Each path below is one point turned by a fixed rotation once a step. After each direction that follows a path, write how fast that rotation turns it, in degrees each step (0 if it stays still).
Each turn is a multiple of 5 degrees from 10 to 175, or 0.
Each row of a path follows its step; steps can be skipped.

step 0: [  1  -2  -2 -25   2  -6  28  -9  -4 -15  22  -4   9   6  61  29  28   3
   3  -1  15   6  16  13 -16   4  -7  36 -34  27   2  13 -16 -10   3  17
 -14  -3  -9  13 -21 -34  29   5 -14 -41  14  20  22 -52 -20 -11]
step 2: [ 28   5  -6  -2  25 -12  -1  12   6 -20  -8 -30  31  -5  41  21   2 -12
   2 -39   3   5 -42 -28  16 -22 -32 -42   3  18  -8   9  -6 -56  -8   1
  12   2 -14  23  -9 -17 -30  -4  22 -16 -12 -19 -18  19  10 -10]
step 3: [-24  -3 -32 -11  41   2  -1 -10 -25  10  13   0 -33  13 -10  -2 -22 -23
   5  -5   5  46 -19 -21  14  -4 -61   2 -24  22 -19 -19  15  -1  -4 -34
 -28  22   3  -5 -21   0   3  -6  14  30  10 -27 -10  32  -9 -18]
step 5: [-11  20  12 -35 -22   7  35   2  -4  20  33  23 -16 -38  -5  19 -23  -6
 -47 -15  -5 -25  33  13   0  -2 -28   5 -32  37  -7  34   8 -11  -6  -7
   0  26  25 -12  26   9  -5 -16  20   1  17  25   3 -26  -5  16]
step 7: [ 15 -17 -50 -24   8 -40 -16  -9   4  21  -1  26  25   4  28  12  21 -29
   1  -9  -2  38 -32   0   4  13  -3  -9 -13   3   5  -2  -4 -19   9   9
 -26 -14   3   7  26  30  -9  -4  30  28  40   1 -26 -46 -13  -5]
step 8: [ 18  17 -12 -36  28 -29  -7  -3   1 -40  -1 -19 -22   8  33 -14   8 -27
  10  10  -8  17 -15  13  27 -26  -9   3 -20 -35 -26  30   2 -13  27  15
 -41  -9  17 -13 -37 -41  -6   3  16  -6 -27 -11 -18 -14   1   4]
step 12: [ 26   3  19  -5  12   6  -4 -26   0  -1 -31  25   3 -30  47   0  60 -24
 -14 -15  16 -40   6 -14  25  25  12   1  -2  21  31   4   6 -11   9  11
  -5  -9  18 -34  -8 -33  10   4  31   9  -1  18 -15 -25 -11  20]
step 18: [  1  -7  10  12  36  20   7 -56   9  26 -14   7 -25 -13  -6  11  20   4
   5 -33   9  12  -8  -5  11  17 -18  15 -18  -5 -26  34  36 -29  -5   8
   9  -8  -5  -4  -5 -29   1  28  31   4  54  -9 -32  17  10  19]
step 20: [  7  28   2 -12   0  18  -8 -24  29 -31  13  28   2  16   8  -3 -28 -30
  12   1   5  -7 -14 -17  23 -24  12  23   9  46 -30  32   4   4 -12  11
 -23  23  -5 -28  -8   6  -7  -1  18   6 -25  33 -25 -36 -28  40]
step 22: [-29 -26 -15   7 -34   8  17  22  -5 -18 -51  17  19 -18   0   8   8 -23
 -28  20  -6  22 -29 -25 -29   9  -2 -27 -12 -22 -14  16  16  -3   0  12
  15  -5 -40 -13   6  -8 -28   7  35  15  31  16 -17  -2  -8  38]
step 23: [ -2   6 -21  14  12   1 -13  38   1   3   7 -27 -19   1   7  19  28 -11
 -34 -23   8  28  -2  19  10   3   2 -13   2 -25   8   3   7 -19   0  26
  12  18  40   4 -10 -57 -37 -25   5  11  31 -19 -28   5 -49  13]
[-11  -1   9  -4 -10  -3  -7   3   5   5  -1  -4   3  -3   8   0  -4  -1
   6   6  -3   0   7  -5  -8   1   3  -5  -6  12   9  -3  -1  -7   2   5
  -2   2  -4  -9  10   4  -4   3  -1 -15   4   2   6  -2  -5   5]
70
[  0   1   2  -3  -1   0  11   2  -3  -5  -6  -4 -11  -1   4  -8   6   6
   1  10   3   5  -2   1 -11   5   9   4 -14  -7   1   7  -4  -3  12   1
   6  -1   2  -6   0   3   4   0   9   3   6  -7  -6  -6   7  -2]
100
[  0   5  -7  -5  -6   8   0  -5  -2   2  -5  -5   0  -7  -7  -3   2  -5
   2  -6  -6  -6  -7  -2   4  -1   2  -5  -1   0  -4   6   6  11   8  -9
  -6   0 -15  -6  -1   3  15   4   3  -6   5   1  -8   3  -6   8]
175
[ -7  -2   5   2   3  -7   0  -5   2   0  11  -8  -8   3   2   8   0   6
 -12  -3  -4   2  -6   2   4  -1   6  10  -4   1  -6   0   0  -5   3 -15
   1 -11   4   0   2   0  -4   0   4 -12  -1   9  -8   3  -9  -3]
140
[  1 -10  -3   5   1  -8  -5  -3   1  -2   5  -6  -6   3  10  -1   3   0
   3   1   7 -14  -6  -5   3 -13  -4   7  -3   2  -5   8   2   0   3   9
   5   1  -1   2   5   6   6   3  -5   4   7  -6   7  15  -2   1]
45
[  3  -2   3   2  -5   2  -5   6  -1   7  -1   4  -5   6   4  -5  10  -7
  -5  -5  -2   0 -13   9 -12   5   3   2  -2   2  10   5  -1   6  -4  -5
  -5  -4   4   7   0  -5   3   7   2  -2 -14  -5  11   4   0   8]
25
[  1   3  10   3   4  -3   2  -2  -5   1  -3   1   0  -4  -1   7 -10   0
   3   1 -17   6   6  -7  -5   0  -8   8  -6 -14   1  -3   7   4  10   2
  -5   0   4   2  -4  -3   6   3  -4   2  -3  -6   9   4 -10   0]
140

step 0: [ 15   0 -15   1 -29 -15 -30  -8   2   5 -29 -11 -14 -22  33  -8 -31 -14
  12  -4 -12  16  36 -12  -1  -1 -16   0  19   4  11 -23 -19   2  20  24
  -4  21  22   2 -24  40  11  17  16  15  39  18 -34 -15  11  14]
step 1: [-16  29  28   0 -36 -21  34  17   2  26 -13  40 -33  -1   4 -31  24  12
  33 -13  14 -12  19  13  -5  -9  15 -22 -30  -7   2 -14 -15   9 -18  21
   1  11   7  -7 -20  15  10   5  17 -26  17 -23   3 -15 -17  11]
step 4: [ -7 -21  -6  17 -19  12 -32 -36 -18  13   3  -6 -28 -41  31 -11 -45   4
  -8  11  -5  13  -9  12 -27 -15  10  -3  29   1  26   6  -2  32  17  -6
 -24  28  19  -6 -14   3   7  -9  -2 -18 -11  38  14  19   1   5]
step 7: [-23  18  11   5  -3 -25  -2   9  13  10  20  15 -20   0   4  17  -5 -42
   4 -17  13 -26  26  -7 -21   1 -14  -7 -30 -40 -43   3  15 -10  20  26
   7  20  22 -13   0 -25  -3  13 -21  -7 -27 -20   2   0  19 -40]
step 8: [ 23  13 -16 -35   1  18  18 -12   2  27   3 -13  -2 -20 -31   7 -52   2
  15   9   1  -7   4   9 -16  15  -6 -12  25  -1 -19  20 -16  14   4   8
  -7  19  13 -28  12 -14  16   2 -22 -48 -39  29  24   5   8  15]
step 15: [ 13 -15   3   7  -3 -13 -25 -10 -15 -42  -8  14  -8  10   9  19  14   0
 -15   4   2  14  48  11  10 -11  24 -31  -1  -6   1  29 -31 -15 -57   6
  11  11  31 -12 -23   9   0 -20  21 -12  13  28  10  20 -15 -13]
step 17: [ 18  30  17 -12 -37 -11   8  -5  -8   4  -4  23  29  12   9 -20  -7 -26
  10   7  18  -7  38  34  11   2 -24  -4   1  -6  19  -5  11  30  -3  -2
   1  17  -4 -30 -22  -4 -19   7  -1  -2  64 -17 -12 -19   8  19]
step 19: [ -8 -27  -5 -20 -46 -16 -10  -1 -12   1   8  20 -11  27  -1 -15   2  15
  -2  -6  36  19  17 -14 -12   3  17 -29  -9 -16 -27  -3  -9   2   2  15
  20   9  55  -9 -13 -32  33 -17  -8  13   3  42   0 -15   8  -8]
step 21: [ 23  21   9  35 -37 -36 -31 -34  -6   6 -23  -5   0 -14  42 -23   2 -17
   1   4  -8   3  16   9 -27  14 -22   7  10 -16  -7  26   6   6   7  -5
   4  11   7 -32  10  37   1  12  18  11  30  20  -5  16  16 -15]
step 22: [  3  15  21 -15 -11  -7  27 -10  -6  23 -16  30 -17 -41  12 -32   0   7
  19 -18 -20   4  14  18 -38 -17  20 -23  13   5   7 -16  11   4   9  16
  -1  44 -35  -8 -23   3  -9 -13  -2 -21   2 -44   1  21  -6 -13]
step 23: [-20   0 -11 -37 -20 -30 -21  29 -19   2 -11  31   1 -19 -16  13   0 -34
 -14 -38  12  -3 -17  18 -17 -22 -26  14  -6 -22 -13 -19   2  16  27  23
 -15  25  28 -19 -12 -18   9 -27 -14   8   9  16  14   5  19  11]
[ -3   7   3  -1   6  -3   8 -11  -8  -7   8   0  -5  -7  11   0 -11  -4
  -4   0  -5  -6  11  -3  -4   5   2   4   3   7   5   4  -7   0   6   7
  12   0   8   9  -1  -2   2   3   1   1   0  -4  -5   3   0 -10]
100
[ -3  10  -2  -4  -8   1  -8   1   3 -10   3   3   3   4   3   2  -1   5
   2  -3   7   1 -15   0  -9   1  -2   9   4   8   6   1  -6   4   2   4
  12  -4   0  -9   5   8   4  -1  -8 -12  -2   7  -4   5   1   7]
170
[ -6  -1  -5   3  -4  -4   1  -6  -5   0  -3  -7  -2   8  -2  12   2   4
   1   1  -8  -3  -5   1   4   6  -2  -8   5  -8  -2   1  -3   2 -11   0
   9   4   1  12  -5  -4  -3   7  -6  -2   7  -8  -5   7   6  15]
20
[  9  -1   3   3   1   0  -9   3  -4   0   5   5   4 -10   8  -5   3   1
  -5  -7  -3  12  -2  -3  11   0   3   6   7  -8  -1   3  -4   4   2  -1
   0   6 -10   7  -5  10 -11  -2  -1  -7   9  -2  -5  10  -2  -5]
65
[ -2   6   9   7   1  -7  -4   2  -9  -1  -4   0  13  11   4  -3   1  -9
  -3  -2   1 -10   4 -12   4   3   9   3  -2  -7   0  -5   0   3  -1   2
   5   1   2  -7  -5  -3   0  -5   4   2   3  11  13   4   5   5]
175
[ -3   4  -5  -1  -3   3   4   4  -3  -1  -1   4  -9  -2   7   3  16   8
 -13  -2   2   1   5  -4  10  -8  -4   1 -13   3  -6  -6  -8   0  -6   5
   0  -8   3   4   8  -5   4   1   6  -4  -1   7  -2   7   2   0]
80
[ -4  -2  -6 -12   2   4 -11   3   4  -8   6  -3   3   1  -2   5  -1  -4
   1  -3   4   2   3  -9  -4 -14   3  -7   5  -8   3  -1   0 -14   0   8
  -1  10   9   4  -2  -5  -9  -3   1   2  -9   4  -4   5   2  -1]
90

step 0: [ -1 -11  10 -26  11   7   3 -26  12 -10  13  -7  20 -16  74  27  25   6
  -7  14 -10 -23  -5  10  24  11  -3  -3   0 -21  33  16  -2  -3  32  36
 -17   7  -2  24   7 -39   3   5 -30  36  34   7 -10   0  27  19]
step 1: [ 21   6   0 -31   1 -36  34 -35  23 -21   2  -2   3   3  34  14   6   4
 -16 -15  14  -1  -9  13 -33  12  13  20  33   8  -9  54 -21  22   2   0
 -12 -24 -10   7  -4  19   8 -25  -5 -18 -14   5 -45  -4  53   8]
step 3: [ 15   1  28 -21  10 -14   3 -27   7  -1 -18  38  40 -30  34  -5  23  29
  41  -3 -31 -10  47  -9  14 -12 -14   0 -10   3 -13  28 -27 -20   6   5
   4 -31  -8 -10  -8   5  18 -19 -35  12   1 -34  -1 -20  28   7]
step 5: [-20  33   3 -26   8 -24 -12 -16  13 -42  17  29 -12 -21  27   7 -13 -10
  13  15  -2  -5  49 -24   1  33 -20 -18 -11  15 -32   3   6  -9   4  24
   4  11  23 -16  -6 -26 -13   2 -29  -4 -25 -18 -36   0 -46 -16]
step 7: [ -3 -13 -22 -30 -29  -3  13  -2   7  30  23   0  29 -14  17  33 -14 -12
  -6   1  10 -11  31  -1 -22  16  15   6 -13 -31   4   8 -15  11  -7  -6
  31  -8  -4  -1   4 -11 -36  30 -20  22 -65  28 -37 -22 -14 -32]
step 11: [  4   3   2 -46  11  -7   6  35   4  -9 -13  28  50 -19  11   5  -2  12
 -10  -8   6  11 -11   8  35  -5  -9  -6  26 -15  -2  13  11 -46   5  14
   9 -24  -6  -8 -30  -3  36 -12 -50   4 -10 -32 -25 -26   8  37]
step 14: [-19 -19  -8 -11 -17 -19  11 -16  13  -1  -3  45  14   5 -10 -20  -7  -5
 -37 -10  16   7  20  -6  13  15   2 -27 -46  13 -33  15  -2 -19   0  33
   9 -15 -22 -40 -27  13  24  -4  -5 -17  22   0 -26 -63  -6   2]
step 15: [  0  10  -3   6 -16 -17   8  -8  38  37  19   2  -3   1  -2  12  12 -27
  25 -19 -10 -19   9  14  -9  39   8  -3 -18 -22   8 -12  26 -16 -16  42
  13  -9 -21 -10 -18  17  19  53 -10  18 -48   5   2 -34 -16 -41]
step 16: [-26 -11 -15 -11   4 -10  36  35   4 -26  14  15  22  -6   0   6  26  -8
 -12 -10 -19   1  46 -11  -5 -11  -7 -40 -10 -24 -23  -5  10   9  11  30
  -9  -2 -43 -28  49 -30   5  46  -2 -20 -21  -1 -13  -3  12 -14]
step 19: [-50 -11  -4 -39  -3 -17  26  12   3  -8  14   2  53   6  13  -8  18   3
 -23   3   2  15 -14   3  53  -3 -14 -10  23 -35  37  -2  31 -11  41  18
 -14   7   8  11   9   2  14  11  10  -5 -17 -17  -6 -18  38  15]
step 23: [-15   2 -11  15 -14  -3  13   2  22  14  10 -18 -26  11 -22 -19  23   9
  10  28 -26 -52   8  17  22  27 -34  11  -1  11   2  45  28   7  -3  10
  14  -8 -30 -20 -22  21  28   5 -22 -14 -24   1  -1 -48  -9 -36]
[  0  -2  -2   8  -5  -5   0  -4  -2  10  -2   1   0  -3  16  -3  -5  -2
  -2   6   1   8   8  -1  12   5   6  -4  -4  -1   8 -12   1   9  -4   3
   3   9   7   6  -5   5  -9   1   4   3   1   3  -8  -3  -6   3]
145
[  7 -11   1   5  -2  -3   3   0  10  -1   4  -4   5   1   3 -13  -7  -8
  -3   7   7  -3   0   7   0  -2   3  -3   3   0  -1   0  -4  -3   7   4
  10   2  -1   1  -2 -13   4   2   0   1  -7   4   3  17   9   2]
40
[  1   6  -9   4   8  -7   3   7   2 -11   1  -7  -4  -5   2   1   0   1
  -4  -2  -5 -15  -1   4   4   4  -4  -7  14   0   0  -7  -5  11   4   7
  -7  -4   4  10   2   4   6   5  -1  -6  -4   3  -3   0  -1  -2]
95
[  3   3   4  -2   2  -3  -6  -3  -5  -3  -1 -10 -10   7   5   4   5   3
   6   2   2  -3  -4  -3  11  -1 -10  -3  -2   2  -3   0  -2   6   0  -3
  -2  11  -9  -1  -5  -3  -6 -14   6   3  -5   9   8  -1  14  -3]
10
[ -1  -2   1  -4   6  -4   2   0   1  -7  -5  -2   7  -6   4   4   2   0
   8  -1   1   7   8   1  -5  -6   8  -5   0   5  -6  -2 -13  -7 -11  -1
  -6  -6  -1  -2  -5   2  -9  -8  -3  -6 -16   6  -5   5  -7   2]
170
[ -4   2  18   1  -5   1   1   4  -9  -4   0   8  -5   0  14  -6   6   1
  -7  -8   0 -13   4  13  -3  -2   6   4   4  -3  -2  -1   4   0   2  -7
  -2   2  -2  -5  -8   2   0   2   1   2  -2   0   4   4  -7  -6]
145
[  4  -8   4  -3   0  -3   6  -6  -2   0  13   1  -2  -6  -2  11   0   5
  -5  -1  -3  -5  -9   0  -2  -5   9  -2   0  -6   7  -1  11   9  -9   3
  -2  -3  -6   2   7 -12  -2  -5   7   0  -5   2   1   0  -5  13]
40
[  4   3  11  -6  -1  -9   0  -5   4  -3  -8  -2   1   5 -11  -8  -8   1
   5   2  -8 -11   5  -9  10  -1   7  -4  -1  -1  -1  -3  10  -3  -7  -8
   2  -8   6  -1  -1  -4   5  -2   1  -1   6   9  -8   0   0  -4]
40
